[-13.3  -4.9   4.6  18.2   3.4  -4.0   9.5]
Find the first entry from the right.
Answer: 9.5
Find the entry just left of -4.9.
Answer: -13.3
The 2nd entry from the left is -4.9
The entry just right of 3.4 is -4.0

Read these off the row that follows.
1) Find the entry just right of -11.
2) Find the entry just right of 40.
[ 40 -11  14 -26  11  28 -10 -23  14 -49  25 -30 -40   4]
1) 14
2) -11

a = ((69, 61, 63, 60, 51, 48, 50), (16, 47, 51, 53, 48, 32, 68), (19, 62, 63, 75, 47, 25, 64), (91, 51, 55, 40, 60, 85, 42), (53, 71, 78, 83, 48, 43, 49), (29, 47, 48, 59, 53, 47, 55), (68, 47, 49, 45, 57, 62, 47), (56, 65, 65, 73, 51, 46, 49), (38, 66, 65, 82, 52, 43, 51), (29, 55, 59, 54, 47, 32, 65), (12, 50, 54, 74, 50, 40, 59), (54, 42, 27, 46, 60, 74, 45), (52, 66, 67, 60, 46, 36, 62), (84, 74, 91, 69, 49, 47, 48))
Give the entry just right of the smallest entry.
Answer: 50
The entry just left of 57: 45
The entry just right of 16 -> 47

[391 822 878  67 442]
The entry just left of 878 -> 822
The 3rd entry from the right: 878
The 1st entry from the left is 391

Questions about the row below.
1) Find the third entry from the right.
2) Find the third entry.
3) Find the first entry.
4) Find the last entry.
5) Find the 5th entry from the end.
6) Find the entry just right of the smallest entry.
[ 18  19  14  -5 -38  19   2  17   3 -16  10 -10  11 -25 -15]
1) 11
2) 14
3) 18
4) -15
5) 10
6) 19

[[1993 3095 3945 6060]
 [3131 3400 3963 4863]
 [4078 5432 4875 5366]
 [7246 8084 6014 4179]
 [4516 5496 4788 4928]
 [1356 2854 3790 6325]
 [4278 4279 4280 4263]
 [5894 5462 4757 3527]
 [5167 3969 4048 3183]
 [4284 4301 4276 4274]]
What is the first entry, reading row by row?
Answer: 1993
What is the bottom-left entry?
Answer: 4284
What is the largest entry in the last row?
Answer: 4301
The second entry in reading order: 3095
The entry directly above 4863 -> 6060
The last entry, reading row by row -> 4274
What is the entry just right of the smallest entry?
Answer: 2854
What is the first entry in the row that holds the largest entry?
Answer: 7246
What is the entry just left of 3963?
Answer: 3400
What is the 3rd entry on the main diagonal?
Answer: 4875
The entry directly below 4928 is 6325
What is the entry just right of the largest entry?
Answer: 6014
What is the entry just right of 5167?
Answer: 3969
What is the entry directly below 5432?
Answer: 8084
The entry directly above the largest entry -> 5432
What is the entry just left of 2854?
Answer: 1356
What is the second-last entry, reading row by row?
Answer: 4276
What is the entry directly above 6325?
Answer: 4928
What is the entry directly below 4263?
Answer: 3527
The entry directly above 5462 is 4279

Read these off the table that follows. Counting starts at 0.
1) Report the entry at row 1, column 0.
2) Report the entry directly above 574.
3) Report the entry at row 0, column 0.
4) Report the entry in the bottom-left corner.
5) Report the entry directly below the smallest entry.
6) Report the entry at row 0, column 1.
7) Report the entry directly above the smallest entry.
8) Report the entry in row 0 and column 2.
[[551, 446, 386, 361, 466, 427, 516, 599, 389, 486, 365, 473, 532, 548, 291],
 [557, 432, 308, 343, 444, 469, 437, 594, 453, 562, 482, 545, 467, 559, 330],
 [567, 475, 358, 311, 417, 474, 478, 611, 426, 523, 432, 467, 446, 559, 307],
 [632, 239, 308, 343, 574, 493, 496, 679, 449, 752, 430, 604, 620, 695, 272],
 [628, 462, 319, 223, 439, 551, 453, 652, 459, 549, 445, 492, 434, 605, 299],
 [559, 376, 334, 370, 539, 465, 474, 600, 424, 566, 431, 563, 575, 576, 309],
 [555, 460, 387, 347, 440, 444, 512, 599, 392, 480, 386, 463, 503, 546, 293],
 [396, 445, 372, 427, 382, 367, 446, 418, 412, 472, 432, 465, 424, 404, 394],
 [558, 393, 320, 359, 513, 467, 452, 598, 443, 584, 447, 566, 535, 567, 315],
 [609, 472, 335, 244, 432, 530, 467, 649, 445, 531, 435, 480, 443, 595, 297],
 [577, 480, 356, 288, 426, 481, 480, 623, 429, 526, 432, 466, 450, 567, 300],
 [551, 467, 371, 343, 388, 458, 474, 590, 410, 504, 432, 472, 442, 538, 311],
 [395, 444, 367, 427, 388, 367, 442, 421, 415, 486, 434, 474, 428, 416, 396],
 [558, 469, 362, 338, 399, 465, 475, 599, 414, 515, 432, 470, 449, 555, 309]]
1) 557
2) 417
3) 551
4) 558
5) 370
6) 446
7) 343
8) 386

Questions about the matrix below. Indices start at 0.
1) Give the entry in row 0 and column 1.
2) Give the entry directly above the smallest entry.
3) Give the entry just right of the largest entry.
4) Give the entry directly below -2.3.
5) Give the top-right entry.
6) Give the bottom entry of the column that holds the smallest entry.
7) Give the entry just left of 12.4.
8) Give the entry in the top-left corner.
8.5,-11.9,10.7,-7.9,-5.1,-7.0,1.7,2.0,6.2,-12.4,4.8,-1.9
1.7,17.2,-16.3,8.0,9.9,6.6,7.2,3.3,-14.3,18.9,-5.0,10.9
-14.3,26.7,-24.3,18.9,2.6,16.6,-3.5,2.5,-1.4,25.7,-2.8,2.4
5.6,-8.4,9.5,-6.1,1.0,-5.3,2.5,-0.7,0.0,-8.2,0.7,0.7
8.1,-14.2,13.3,-10.4,-1.9,-9.9,3.3,-0.4,1.7,-14.8,0.4,-0.1
20.6,4.8,-5.4,-2.5,7.3,-2.1,15.5,10.0,-11.5,8.2,2.2,13.9
1.3,-4.8,11.3,-1.0,1.7,-0.7,0.5,-0.4,5.6,-5.4,2.5,-0.5
17.1,-2.3,11.1,-5.4,18.7,-5.4,16.1,1.2,-18.0,1.1,-4.1,16.3
0.4,1.1,6.0,2.2,4.8,2.1,1.7,-0.1,1.2,0.9,0.9,2.4
-13.4,9.4,-9.2,12.6,-16.4,13.5,-13.7,4.9,26.4,6.7,12.4,-14.0
3.3,-6.2,-5.1,-6.0,-10.4,-4.7,-2.8,1.8,2.6,-5.3,2.9,-5.7
1) -11.9
2) -16.3
3) -24.3
4) 1.1
5) -1.9
6) -5.1
7) 6.7
8) 8.5

m =
array([[621, 582, 619, 416, 697, 407, 553, 459, 590],
       [170, 518, 517, 122, 612, 571, 458, 220, 504],
       [202, 443, 588, 500, 607, 446, 514, 690, 478],
       [422, 516, 336, 115, 510, 470, 512, 511, 415],
       [792, 542, 435, 438, 146, 454, 610, 613, 488],
       [611, 536, 189, 449, 336, 364, 692, 665, 572],
       [111, 544, 519, 460, 250, 393, 373, 823, 404],
       [482, 558, 642, 659, 546, 464, 547, 430, 507],
       [793, 567, 501, 626, 770, 468, 382, 760, 421],
       [750, 407, 313, 774, 539, 607, 658, 650, 475],
       [433, 559, 263,  92, 544, 493, 643, 460, 466],
       [866, 519, 658, 599, 669, 512, 624, 281, 800],
       [831, 419, 393, 945, 410, 413, 565, 769, 678],
       [498, 434, 481, 673, 522, 530, 591, 458, 615],
       [945, 455, 416, 209, 283, 552, 311, 586, 386]])
Report the entry directly below 678.
615
Report the first entry in the row that holds the smallest entry.
433
The entry in the top-right corner: 590
Report the entry directly above 466.
475
The 5th entry from the end, reading row by row -> 283
Report the third entry from the end, reading row by row.
311
Report the entry directly above the centre entry.
250
The entry directly below the smallest entry -> 599
Report the entry directly above 422.
202
The entry directly above the smallest entry is 774
Report the entry just right of 511.
415
The entry just right of 673: 522
The entry just right of 438: 146
Report the first entry, reading row by row.
621
The entry just right of 470: 512
Report the 2nd entry on the diagonal from the top-right corner.
220
Report the entry in the bottom-right corner.
386
Report the centre entry.
546
The second entry, reading row by row is 582
Report the 5th entry in reading order.
697
Report the entry directly above 250.
336
The entry just right of the centre entry: 464
The entry just right of 624: 281
Report the entry in the bottom-left corner.
945
Report the entry just left of 678.
769
The entry directly below 263 is 658
The top entry of the column that holds the smallest entry -> 416
The entry just right of 774 is 539
The smallest entry in the first row -> 407
Report the entry just left of the smallest entry.
263

((0.949, -0.834, 1.113, 0.645, -1.008, 1.476, -1.247, -0.190), (1.756, -0.538, 0.804, 0.158, -1.470, 1.287, -0.597, -0.251), (1.689, -0.873, 0.797, 0.263, -1.592, 1.495, -1.096, -0.290), (1.443, -0.754, 0.875, 0.332, -1.504, 1.422, -0.621, -0.189), (1.720, -0.923, 1.062, 0.177, -1.226, 1.496, -0.761, -0.172), (0.885, -1.297, 1.376, 0.328, -1.346, 1.618, -1.216, -0.378), (2.332, 0.216, 0.526, -0.047, -2.337, 0.992, -0.198, 0.402))
The first entry in reading order is 0.949
Give the entry just right of -0.538.
Answer: 0.804
The entry just right of -1.504 is 1.422
The entry just left of -0.378 -> -1.216
Give the minimum.
Answer: -2.337
The 2nd largest entry is 1.756
Give the entry just left of -1.297.
Answer: 0.885
The entry just right of -1.297: 1.376
The entry just right of 0.332: -1.504
Give the entry just left of -1.470.
Answer: 0.158
The 2nd entry in reading order -> -0.834
The fifth entry in reading order -> -1.008
The entry just right of 0.328 is -1.346
